In the rows, zero is written as 128.
One turn moves every row onto another: examples first, then more rows asked:
z836: [158 102 121 125 147 123 147 130  82 153 120 123 104 123 137 128 110 120
 132 112 130 105 124 113 113 147 167 124 124 133 130 148]
z395: [158  97 119 117 147 103 142 129  80 142 123 126 106 137 131 121 113 128
 141 118 130  95 118 124 124 134 163 128 121 126 148 134]
z490: [122 162 101 144 165 145 124 131 110 119 130 103 125 120 122 146 131 148
 118  95 178 113 128 104 133 120 153 110 134 133 144 135]
z40: [116 154 113 121 136 114  91 140 109 105 144 126 151 153  98 126 131 132
 136 122 144 118 123 119 152 101 111 155 136  95 145 110]
z25: [132 106 146  99 125 119 149 154 154 113 124 118 142 123 159 145 140 104
 146 134 110 122 154  91 161 123 133 113 126 132 160 113]
z590: [103 122 134 131 128 114 127 136 138 121 123 160  99 119 148 142 146 120
 112 129 149 179 123  98 100 138 113 124 141 123 154 134]
z107: [111 128 130 134 103 142 152 152 164  89 135 136 122 138 122 106 145 151
 128 125 107 153 132 143 147 118 115 145 138 136 132 117]
z197: [145 143 151 132 170 125 126 129 129 154 132 119 151 137 104 158 121 101
  94 128 127 136 135 113 130 106 154 121 132 126 102 139]
z797: [147 120 146 143 143 118 104 112  98  85 147 111 145 146 115 155 111 137
 100 123 141 105 120 138 135 116 119 124 128 121 144 101]
z309: [138 113 128 123 125 163 150 139 111 140 137 114 129 106 136 145 106 131
 130 105 136 100 124 122 121 161 154 138 132 136 101 162]
z389: [115 125 127 138 105 123 153 156 165  87 131 130 131 145 120 106 132 145
 130 134 103 156 118 143 138 113 122 138 140 131 116 119]
z785: [143 146 136 132 157 107 111 114 111 145 100 134 136 132 142 160 110  97
 130 100 110 124 129 117 130 116 142 157 110 135 115  99]
z620: [120 104 129 109 116 107 147 154 170 127 117 137 146 132 160 149 138 102
 148 115 107 123 141  92 157 123 123 123 139 119 149 114]
z158: [107 154  96 120 124 148 116 101 134 139 141 141 139 133 116 159 117 146
 141 157 124  97 119 134 141 124 148 123 129 105 118 138]
z819: [144 155 150 128 129 139 131 145 127 103 149 125 134 141 115 135  91 107
 131 127 162 137 137 141  93 146 125 144 104 121 133 169]
z221: [ 86 151 126 127 125 129 105 150 128 123 148 138 139 139 111 136 132 126
 111 127 142 158 127  87 125 122 103 157 148 100 131 117]
z69: [105 155 156 104 150 135 114 137 113 107 106 104 104  95  95 126 129 131
 127 106 157 134 144 118 122 121 148 125 112 131 121 139]
z355: [121 143 101 117 129 141 118 101 121 138 150 147 154 147 130 157 112 132
 132 166 113 100 111 138 146 119 146 126 129 105 122 136]
z79: [136 128 141  99 110 128 117 121 118 104 163 130 141 120 131 133 124 125
 118 132 170  92 105 138 138 138 142 125 130 107 153 175]
z311: [148 135 120 118 140 144 140 111  91 132 155 162 149 155 152 135 110 123
 116 147 120 136  98 133 133 136 152 144 136 117 119 146]
z14: [119 142 119 144 126 112 131 119 129 138 105 130 119 124 152 157 157 131
 120  84 105 106 119 131 154 100 140 166 116 140 133 108]
z421: [125 114 119 116 114 109 151 148 171 141 103 130 147 129 161 138 132 106
 153 119 120 121 140  91 156 116 121 113 137 129 138 125]
z188: [117 126 137 128 117  98 133 129 141  95  95 151  95 121 162 127 136 134
 124 117 146 166 115 114 115 143 125 104 134 128 156 137]
z983: [113 124 139 121 119 109 137 132 146 104 106 159  87 117 165 135 150 123
 124 120 149 170 118 108 107 134 128 119 135 135 148 133]
z587: [129 135 183  94 147 117 126 151 107  90 120 109 123 102 142 120 133 121
 129 118 132 144 159 112 141 122 144 121 110 133 146 120]
z510: [119 133 114 148 105 142 148 149 163 100 133 135 118 135 128 126 156 153
 114 111 102 138 124 152 140 107 133 154 125 141 135 117]
z996: [132 153 142 128 118 141 130 141 125  94 159 118 133 128 108 134 102 120
 123 128 173 121 130 149 106 149 130 138 113 115 144 174]

z25 -> z510
z587 -> z14
z79 -> z309
Now these:
z40 -> z69
z490 -> z197
z188 -> z421
z983 -> z620
z819 -> z395
z996 -> z836

